(in the rows, 128 means zero)
One turn moves every row onto another: examples first, then more rows asked:
nati: [137 122 136 143 149  98 113 119 134 123 100 123 129 141 118 144 133 117
 146 110 147 126 116 151  92 163 120 127  85 140 128 151]
Fumo: [128 131 120 130 127 133 130 137 122 110  83 121 132 122 120 125 128 122
 146 110 172 140  93 151 106 138 120 142 108 141 128 154]
Vanil: [130 126 113 129 150 123 121 107 136 117 116 119 130 120 160 111 117 127
 190 106 161 137 101 172 113 118 126 123 115 134 149 160]
Rutez: [124 131 104 118 137 117 101 125 117 111 154 129 138 120 141 126 113 120
 156 120 175 127 137 162 109 129 133 138 110 127 141 155]
mupi: [115 129 115 127 129 128 130 137 115 116  89 118 130 112 132 118 130 112
 143 115 160 137  86 154 109 134 128 143 113 140 131 152]
tum: [151 119 104 136 142 121 131  83 141 121 111 119 137 120 147 119 129 123
 175 108 168 137 112 156 105 121 116 130 111 138 153 152]
bimag: [141 136 160 115 120 122 136  94 141 121 130 126 105 109 126 125 126 116
 146 119 157 129 119 158  94 149 115 123 105 136 131 131]
mot: [115 129 127 115 131 107 110 142 125 106 131 123 115 137 127 121 121 124
 154 105 148 120 155 168 105 136 129 117 112 131 139 121]
pegod: [120 123 118 127 132 124 129 131 105 115  91 119 126 113 150 111 138 110
 137 114 153 140  88 148 119 132 117 140 113 136 139 149]
lomov: [127 120 151 137 126 110 106 106 116 116 122 120 125  94 154 103 118 103
 153 122 160 127 136 170 103 158 130 150 133 136 127 122]
bogun: [145 125 126 142 158 117 123  97 127 134  87 118 107 118 162 112 125 117
 158 115 181 129 131 144  95 161 126 144  85 134 122 148]
pib: [135 123 169 146 129 119 107 124 126 112 101 118 133 117 157 117 130 116
 168 102 181 131 156 164 107 146 124 126 114 137 127 123]
zupoz: [126 119 127 117 137 100 113 141 124 112 122 124 118 139 124 121 116 127
 150 108 147 123 163 166 103 131 122 131 114 131 134 119]
Nata: [149 116 108 132 149 112 126  89 142 122 110 123 136 122 137 119 111 128
 176 115 169 137 107 163 100 120 115 141 115 137 146 156]
gagil: [132 129  99 122 134 125 105 127 111 112 151 124 137 116 157 120 123 120
 158 117 164 131 146 163 118 127 129 140 113 126 141 154]
madod: [125 138 131 132 158 121 113 108 126 124 103 122  99 117 158 107 113 118
 168 117 180 126 111 157  96 170 136 137  89 130 124 155]
zulal: [130 139 122 138 151 131 117 105 121 125 103 117  99 110 171 102 126 115
 169 114 171 128 117 157 102 172 136 136  90 131 125 153]
Deti: [142 121 101 128 136 124 110 126 113 117 139 122 143 121 160 125 130 122
 157 112 169 132 160 155 118 119 123 139 107 128 140 151]
bop: [129 127 109 121 141 110 105 124 124 116 143 129 143 129 134 135 115 121
 152 118 185 126 145 155 104 122 130 136 103 130 141 153]
lur: [136 122 126 131 131 126 127 128 106 108  87 123 126 123 148 113 141 119
 139 109 162 145  98 141 122 132 102 138 108 134 142 148]
Ture: [125 131 161 144 122 118 110 112 137 115 109 117 136 113 136 126 130 107
 160 106 189 123 145 161  95 154 137 122 113 141 129 122]
mem: [135 130 134 136 162 112 116 103 129 130  92 123 104 122 152 113 112 119
 161 118 187 127 120 149  92 164 130 143  85 132 122 152]
sira: [139 126 107 135 143 128 127  94 137 119 115 116 134 119 161 114 133 123
 184 102 162 137 108 162 113 120 123 117 110 137 155 155]
Vope: [144 120 123 148 143 117 115 128 114 121 102 113 124 124 160 120 149 117
 158 104 116 135 127 161 115 163 116 132  96 136 126 151]
vive: [142 131 119 142 151 129 123  98 122 131  94 114 104 111 172 105 134 114
 163 112 172 129 129 149 102 166 130 141  88 134 124 149]
goton: [128 128 122 139 142 116 108 127 115 115 119 118 117 118 146 118 133 116
 157 113 115 131 105 171 109 175 125 136 103 135 126 156]
Topo: [135 120 114 127 155 113 120 105 139 119 112 124 132 123 145 113 103 131
 185 113 164 138 100 172 104 119 122 137 118 134 144 161]
dor: [133 123 110 123 120 114 119 122 120 110 133 118 118 126 129 117 135 119
 144 108 138 122 165 161 106 141 121 129 116 133 140 115]
Bakis: [142 125 156 119 131 130 138 128 132 131 110 117 108 103 154 111 117 126
 165 115 134 137 136 176 104 135 119 141 115 136 109 136]
luzez: [141 121 107 127 141 114 109 124 121 120 134 125 147 129 146 135 125 123
 154 113 182 129 159 151 110 115 124 137 102 130 140 151]
gili: [133 133 169 118 129 117 139 108 143 131 114 120 111 117 143 130 136 113
 150 110 160 128 129 153 100 131 121 106  95 138 134 130]
baga: [149 116 132 151 147 107 118 123 126 126  90 115 132 138 143 137 149 119
 150 102 136 132 134 150 106 156 113 127  85 139 128 148]
lus: [134 125 167 121 136 123 141 128 137 137 102 115 113 113 160 121 131 119
 162 107 146 133 140 165 106 122 123 118 101 137 120 132]
zep: [124 130 129 135 145 103 106 121 127 116 117 124 120 128 121 132 123 115
 150 117 134 126  99 165  95 175 127 133  97 137 127 155]
Vab: [119 132 116 118 122 117 114 131 122 106 137 120 115 128 130 119 134 119
 150 104 143 120 156 166 107 143 129 116 113 132 143 118]
Tiv: [146 131 152 116 121 130 135 107 135 122 126 124 102 100 133 112 114 123
 155 123 141 135 123 172  97 151 114 145 118 136 116 136]
duzef: [136 116 164 142 132 113 105 120 114 113 110 120 126 106 167 102 122 113
 163 111 163 134 150 169 112 148 119 142 127 133 126 123]
gep: [121 129 150 138 120 113 110 101 131 116 122 118 131  98 134 118 122  99
 151 119 176 121 133 165  91 161 141 136 125 141 130 121]
fulud: [137 115 117 121 129 104 118 128 121 113 123 121 119 131 126 118 124 124
 143 110 141 124 169 162 103 135 117 138 117 134 134 116]
sukol: [141 126 127 133 128 132 127 131 116 104  82 125 129 129 129 122 135 125
 144 107 174 145 100 144 114 136 104 139 105 136 135 152]

pegod -> lur
lus -> gili
And these:
mem -> madod
bop -> Rutez
Ture -> gep
zep -> goton
Vanil -> sira
mot -> Vab

One turn moves every row onto another: examples first, then more rows asked:
Roku: [146 119 135  97 141 118 123 109 134 132 141 133 112 125]
Bez: [137 121 127 141 129  96 146 124 130 109 130 125 140 114]
Deser: [123 153 161 105 134 126 137 114 117 144 142 120 131 123]
Lukom: [139 127 115 137 142 109 156 128 133 116 132 128 135 129]
suso: [146 122 127 127 140  95 152 131 129 125 135 135 129 114]
soven: [115 163 125 106 126 119 138 119 136 128 129 112 137 143]
ran: [115 142 151  98 129 108 154 112 113 142 127 128 116 127]
Givu: [114 153 131 105 137 128 114 138 125 122 130 107 133 138]
peroz: [119 127 164 132 127 111 148 126 123 136 145 129 117 110]
Seg: [126 150 131 126 139 125 136 144 147 134 150 121 126 132]
taka: [128 141 135 121 122  99 109 129 121  94 130 129 118 138]
dur: [127 111 156 106 130 110 139 116 124 122 133 151 127 145]
zitu: [ 99 119 156 109 127 119 127 123 105 119 122 114 130 129]
ponub: [103 117 138 135 128 120 130 144 133 107 124 115 129 125]
Piv: [140 160 145 121 136 134 141 111 137 110 125 140 129 131]
Kaban: [133 126 121 117 142 140 128 102 135 107 128 118 119 136]
govo: [135 119 141 120 121 112 113  96 126 107 135 116 120 115]
ber: [103 131 140 101 115 102 126 128 123 113 108 114 132 123]

zitu -> Deser
Lukom -> Bez
soven -> ber
And these:
Kaban -> govo
Piv -> taka
ponub -> peroz

One turn moves every row onto another: examples first, then more rows asked:
voz: [131 143 140 116 120 107 136 158 121 136 109 141 124]
Gug: [103 140 142 141 163 146 136 135 128 156 105 120 134]
bom: [138 162 119 136 122 113 127 139 130 144 112 111 128]
vem: [127 122 127 114 127 108 133 150 110 141 111 132 119]
deg: [ 93 148 134 111 117 120 137 151 143 159 101 116 143]
fakeg: [129 144 146 119 141 127 127 136 142 142 110 122  97]
pigor: [135 142 132 115 139  97 126 146 124 141 124 138 137]
dopiz: [100 118 106 127 142 136 130 146 132 142 132 123 126]
sok: [ 98 157 144 131 134 148 126 135 128 123 110 129 126]
vilit: [133 130 137 105 130 110 124 133 117 150 102 118 131]
rup: [ 88 149 129 142 145 131 122 130 123 129 117 128 118]
Bemub: [102 141 130 104 131 122 137 163 145 154 127 134 147]
samot: [ 93 149 138 147 128 119 116 138 136 143  93 115 128]
Naku: [109 150 145 119 122 149 139 151 152 144 109 137 136]
kul: [147 151 119 121 121 131 136 142 131 146 120 117 122]
fef: [100 140 124 108 130 121 144 162 144 153 129 134 143]
Gigin: [ 96 141 131 126 142 151 133 134 127 133 125 136 110]
Zopap: [111 154 138 121 119 148 138 157 152 137 119 134 133]
pumem: [103 140 131 137 165 139 146 140 142 154 125 134 135]
lubav: [139 144 130 127 132 107 129 152 126 141 132 129 148]
Nimuk: [ 92 127 116 114 134 113 129 150 128 150 116 112 151]
sor: [136 144 107 131 130 116 133 136 127 154 122 114 114]
bulol: [127 147 139 112 128 100 134 138 134 163 109 136 114]
Suv: [125 158 137 125 123 105 139 139 136 172 111 129 119]
buke: [104 149 146 130 150 149 146 135 144 157 103 123 137]
Lagof: [116 149 146 123 126 148 136 159 148 134 119 141 129]
ded: [104 151 146 143 160 143 140 141 136 156 109 130 133]
Pum: [ 99 117 111 127 148 134 133 145 136 147 132 136 128]
Lol: [102 112 115 131 147 134 125 143 126 142 128 126 119]
Nofaz: [ 90 143 129 143 133 119 117 135 134 143  95 113 143]
Gizek: [ 92 148 135 112 123 114 128 152 142 163 103 117 144]
laga: [ 94 124 118 109 137 115 125 151 130 156 118 115 148]
munu: [128 143 135 131 154 110 121 141 138 131 126 128 107]
gazi: [108 141 141 140 166 146 138 142 130 148 117 129 140]
ziz: [ 91 137 143 134 136 151 115 144 146 145 110 132 139]
kuzi: [101 140 135 141 162 136 133 132 131 146 107 115 150]
doz: [131 128 128 114 130 119 128 130 113 159 107 107 134]
Fesa: [132 141 144 124 146 121 114 135 129 125 106 111 118]
tilar: [ 86 133 134 142 143 141 111 142 142 146 115 132 137]
gez: [127 153 127 137 121 135 138 144 114 158 102 121 109]
Kebir: [133 125 131 113 123 122 129 134 117 159 107 106 131]
mulo: [133 143 120 140 131 134 128 147 102 140 112 116 129]
Labas: [ 90 129 135 133 142 150 118 145 146 149 120 138 130]
Fufe: [124 151 134 129 122 102 138 142 138 172 116 129 115]
Fen: [119 138 134 124 120  97 130 147 116 147  97 129 116]
sabed: [140 147 128 122 137 110 133 150 125 144 134 134 146]
mipe: [ 90 149 127 143 125 120 118 138 138 144  97 107 134]
diba: [131 157 120 146 132 125 138 155 117 147 124 136 118]

bom -> sor
dopiz -> Zopap
diba -> gez
And these:
Nofaz -> Pum
laga -> Bemub
lubav -> Fufe
Fen -> vem
kuzi -> pumem
Gigin -> sok
fef -> deg
Gug -> gazi
doz -> sabed
Lol -> Lagof
Fesa -> munu
bulol -> vilit
ziz -> tilar

One turn moves every row onto another: examples first, then more rows asked:
gufo: [159 136 153 100 131 119 123 144 145 133 114 131 162 137]
timab: [155 157 121 130 142 145 122 144 117 128  99 128 168 140]
vok: [166 123 105 114 142 136 133 150 127 133 137 135 144 149]
fimo: [148 150 111 121 136 146 134 157 124 131 129 140 148 111]
bif: [136 157 130 132 123 111 121 134 114 108 127 146 132 139]
binek: [142 161 123 136 129 126 136 160 130 155 104 115 155 150]
Mep: [146 168 135 139 134 111 132 133 141 127 131 132 134 158]
Lunab: [156 138 127 136 113 127 124 156 114 133 110 133 118 153]
lok: [156 145 110 117 121 106 135 145 127 101 126 131 160 157]
Pide: [157 138 157 105 127 112 127 145 143 136 109 134 163 137]
Koba: [153 141 158 105 132 119 123 141 142 133 121 138 152 124]
safu: [157 139 127 132 125 134 120 155 118 138  95 135 134 166]
fup: [146 141 158 104 130 117 120 145 138 138 114 138 154 126]
leve: [132 150 134 131 123 115 121 143 118 123 117 157 121 148]
moso: [155 133 102 113 117 128 136 170 125 126 133 130 137 132]
vos: [159 132 156 105 124 117 128 151 145 141 117 136 146 132]
pef: [134 152 108 109 138 125 128 162 144 133 143 123 143 142]
ruf: [128 164 114 119 140 128 129 160 133 142 121 117 163 134]
Rotef: [133 138 114 117 149 141 114 146 110 139 128 140 146 130]
dunob: [161 134 103 112 121 121 149 164 138 122 132 141 150 142]
gamar: [143 151 119 120 125 100 138 138 130 104 124 152 157 153]
Nutaz: [145 163 137 146 126 120 135 149 132 150 114 128 128 151]
ladeb: [147 128 123 134 121 111 141 154 112 151 106 145 141 158]
Pefi: [161 152 119 134 126 130 126 148 112 125  95 119 164 152]
Sopi: [150 154 117 118 135 113 133 146 150 122 141 125 140 164]
pubu: [155 131 153 100 126 122 122 153 143 143 115 134 148 133]
nez: [135 141 118 124 140 120 123 142 106 138 101 135 171 154]
lel: [165 143 117 129 142 115 144 126 127 117 135 144 162 148]
teno: [144 144 130 140 129 110 144 134 115 134 131 158 135 132]
dom: [140 159 115 128 131 137 124 151 110 124 121 130 155 112]

nez -> ladeb
gamar -> dunob
Nutaz -> Mep
And these:
dom -> Pefi
vos -> Koba

